Each row is where one point has got to under a steady rotation. How many steps took it there?
The counts run from 0 to 404.
[ 19  -5  33  22  19  22  -5 -37 -10 -37 -10   7  21 -52  15 -19   4  18
  30  38 -11  -8   8  22 -30  16  39 -20  -7  13  16  23  15  40  34  -4
   5 -17  38 -37   1  23  24   8   8 -24  -4 -10]  159
[ 28   5  -3  38  24  -5 -22 -22  -7 -22 -30   6   6 -11  12   5 -32  22
  42  43  31 -15 -21   0  12  -5  45  -3  -5  -2   9 -30   2  -6  63   8
  20  -6 -19 -23   1 -17   4  39  -1   3 -38  24]  203
[ 25   4  42  35  16   1  30  -6   5  16 -35  17  20   1  13  48 -30  16
   7  34   0  13  -3   7 -12 -43  19 -39  13  21   3   6  23   9  50  -4
   7   0   7 -43  12  20  39  -1  -5  10 -11 -32]  283
[ 10  -1  49  44  -6  -6  17  14  40  31 -26  30   7   4  -5  41 -11  13
 -14  19   3   3   8  29   2  -9  19   4  -1   1 -18 -46  24 -10  29   7
  34  18 -12 -32  24   8  41  11 -24 -19 -40 -11]  93
[ 41   2  10  23  12  34  -6 -12  17  -3 -21  -1  -3  15  33  -4 -12  49
  10  34 -11  14  -5  14   2   0  27 -42 -16 -27  14 -17 -24  42  62 -14
   5 -40  37 -18  -5 -16   9   3  -7  -9 -29   1]  310
[ 16   4  23  28  30  22 -13 -36 -29 -49 -17  23  14 -44  22 -14  -1   8
  25  52   0 -19   3   2 -22   5  37 -15   6  10   5  22  15  31  34  -3
  -3  -8   5 -39  16  20  27  20  18 -22  -9  -1]  155
[ 35  14  -3  19  11   6 -18 -24  -3 -23 -26  22  13  -8  24  13 -31  30
  52  30  17   6   4   3  16 -10  44 -22  -9   4  15 -13   1  -2  76  23
  17 -14  -2 -19   6 -20  14  28 -15  20 -30  15]  5
[  3   3  30  22 -17  -7 -10   5  30   3 -12  27  12 -13  -5  22  -5  28
  47  15  25   6  12  31  14   1  28  10 -17   4 -15 -50  25 -14  31  37
  48   4 -17 -19  23  -7  23  32 -26 -12 -45  10]  194
[ 14  -8  22  35  -5  32  -1  15  32   6 -11   5 -21  20  17 -24  11  32
  -4  34  -4  -1   0  12   4  16  24  -9  -6 -45 -24 -53 -20  42  10  -7
  26 -31   7 -16  13 -20  13  -1 -13 -50 -51   7]  119
[ 24   5  29  37  23   3   5   6  13  -6 -42  25  -2  21  20  21  12  18
   1  58  10  -8   5  16  -2   7  34  13  -8 -36  -3 -35  -9  -5  39 -14
  40   8 -19 -11  25 -10  19  30  -7 -34 -50  12]  299
[  1   4  30  19   8  10  30   7   1  -7 -36  -7  19  -5   9  16  -3  19
  79  52  30   8 -22 -14 -14 -38  23 -36  16   1 -20   4  18  23  12  13
  35 -24  -7 -29   9   4  10  12  18  -5 -11 -27]  178
[  8   6  29  19 -22  46 -14 -11  16  -8  12  44  -7 -19  19  -9 -17  29
   0  -4 -18  15  21   8   9  -5  11 -46   3  15 -25 -14  16  49  24  29
  -9 -32  13 -49  29   3  47 -17 -18  -9 -16 -12]  137
[ 15  10  18  20 -12  49  -9 -12   5 -10   3  34  -7  -6  29  -8 -25  31
   8   9 -15  16   9  -7   8 -20  10 -60  11  11 -22  -8   6  53  33  21
 -14 -41  12 -47  23  -2  41 -19  -9   0 -14 -14]  134
[-22 -12  51  16 -21   9  19  18  26  10  -1  -8  14 -20  -9  -3  17  26
  67  22  17  10   2  20 -16 -12  14 -12  -1   1 -32 -29  27  32 -18  26
  44 -22   8 -30  15  11  17   4  -4 -36 -26 -18]  370
[ 20  17   8  31   1  45 -13 -20  -7 -26 -15  47  -6 -14  27  -6 -34  14
   5  23  -3   1  -3 -23  13 -19  21 -48  22  13 -25   0  13  37  38  20
 -11 -24 -13 -50  29  -5  41  -5   5   5 -10 -13]  332
[ 26  -9   7  30 -11   8 -29 -19  29  -4   4   5   2 -25   4 -23 -22  36
  27   4   3   0   9  32  13  27  43  -1 -27  -4   9 -49   1  17  52  21
  19 -23  25 -18  -7 -19   9  15 -34 -16 -44  26]  13
[ -1   9  26  19   7  -2   7  -2  -9  -6 -26   9  20  -8  11  33 -21  21
  76  40  35   8 -13  -6   0 -45  19 -29  11  22 -14  -6  28   3  33  28
  27  -9 -25 -35  19   5  21  24   8  11 -17 -13]  380
[ -9  -8  27  42   3  -9  14  10 -21  -8  -5  31   1 -16  13 -13  -6 -16
  22  32   6 -15  37 -15   1 -16  38   9  31   9 -27 -22  19   8 -15  32
  13   0 -33 -38  35   3  39  -9 -34 -41 -46  16]  46
[ -7  -6  26  40  10 -11  12   7 -28 -13  -6  31   2 -14  17 -12  -5 -15
  25  37   9 -16  36 -17   0 -19  40   9  32   8 -23 -17  17   7 -10  29
  11   0 -37 -38  36   4  37  -7 -30 -40 -43  19]  47
[  9 -13   0  52   0   8 -16   0  14  -3  -8 -12 -15 -12  -2 -41 -27  14
  24  32  23 -26 -29  -8  11  12  42   7   6 -18 -23 -60  -3  25  11   7
  19 -25 -13 -29  -3 -24  -2  13  -6 -37 -48  23]  21
[ 16  11  15  20  -9  49  -8 -10   1 -11  -1  31  -9  -1  31  -9 -26  31
   9  14 -12  15   5 -13   9 -26  11 -62  13   8 -21  -6   2  55  33  17
 -14 -43   8 -45  22  -4  37 -18  -4   1 -13 -15]  133
[  9  -9   1  57   1   7  20  13   4   8 -22  -1 -11   2   4 -31 -37  -6
  22  35  18 -14 -17 -38  11 -18  43 -13  37 -10 -33 -38   1  26  -2  15
  13 -29 -22 -35   6 -24  13 -18 -14 -25 -39   3]  225
[ 51   6  11  36  31  12   6 -19   2 -11 -43  23   6  10  32  16 -17  20
  -6  48  -8   1   8   9  -1  -3  44 -21  -4 -17  26  -3 -13   7  75 -18
   9  -7  15 -19   5 -10  22  12 -13  -1 -31   4]  106
[ -7   1  35  23   8  10  28  12   4  -6 -33 -12  17  -6   4   8   5  17
  74  57  32   2 -26 -11 -19 -31  24 -25  15  -7 -26  -4  17  26   0   9
  41 -21 -11 -28  12   5   7  14  20 -18 -17 -25]  176
[ 23  -2   1  41   5   9  24  -1 -17  -1 -17  15   2  -4  23 -19 -46  -2
  27  27   0   2  10 -40  10 -34  43 -39  39  12 -12  -1   4  30  22  25
 -10 -32  -5 -43   9 -16  28 -31 -26   0 -24  -2]  231
[ 15   2  29  27 -16  32 -17 -25  14 -26   4  56   3 -48  11 -16  -7  10
  -4   0 -22  -2  35  19   1  24  32 -15  -1  15 -13  -8  25  31  25  29
   0 -10  15 -42  30   9  50  -5 -22 -21 -18  -4]  340
[  2 -14  31  26 -13  -3   4   2  -6   2  15  34   5 -20  19 -13  -8   4
  13   3 -17   5  63  13   6  -7  35  -4   9  13  -9 -23  16  18   6  37
   1 -12   6 -36  27   3  45 -24 -60 -33 -44  20]  241
[ 10  -6  24  30 -24  42  -9  12  47  14   1  11 -20  11  10 -19  -3  44
   0  10  -5  10  -7  17  11   9  11 -26 -11 -27 -31 -55  -6  49  14   6
  19 -39  17 -28  12 -18  19  -5 -12 -32 -38  -4]  318
[ 10   6   9  36   7  40  -2  12   1  -9 -19   8 -24  29  27 -19  -6  24
  10  47  10  -4 -21 -25   7 -18  15 -33  16 -32 -37 -33 -18  48  10  -3
  11 -38 -20 -30  20 -20  15  -2  11 -29 -36  -1]  125
[ 21   9  21  24 -11  38 -15 -28   7 -26  -1  56   3 -39  19 -12 -23  13
  -1   4 -21   3  25   5   4   9  29 -35   6  22 -11   2  21  35  40  27
 -10 -18  13 -47  27   6  49  -7 -14  -3 -11 -10]  337
[  7  -4  24  31 -24  42  -9  15  43  14   0  13 -21  12   9 -19  -3  37
  -1  12  -2   6  -9  13  11   7  11 -24  -6 -27 -37 -59  -5  48  11   7
  21 -37   9 -29  16 -17  19  -4  -9 -34 -40  -4]  319
[ 12   4  35   6 -19   8  13  -3  25   8 -17  15  26 -15   7  29 -16  37
  67   9  10  31  12  22   1 -25  23 -37  -8  22   1  -7  27  11  43  37
  30 -19  21 -28  10   3  26   7 -22  17 -13 -22]  186
[ 11  -4  20  23  29  21   4 -23 -27 -43 -22  -5  13 -35  22 -27   9  10
  52  61   6 -15  -4  -7 -29   0  42 -21   9  -4   3  24   5  43  16  -6
  11 -24  13 -31   4  13  10   9  19 -31 -10  -5]  356
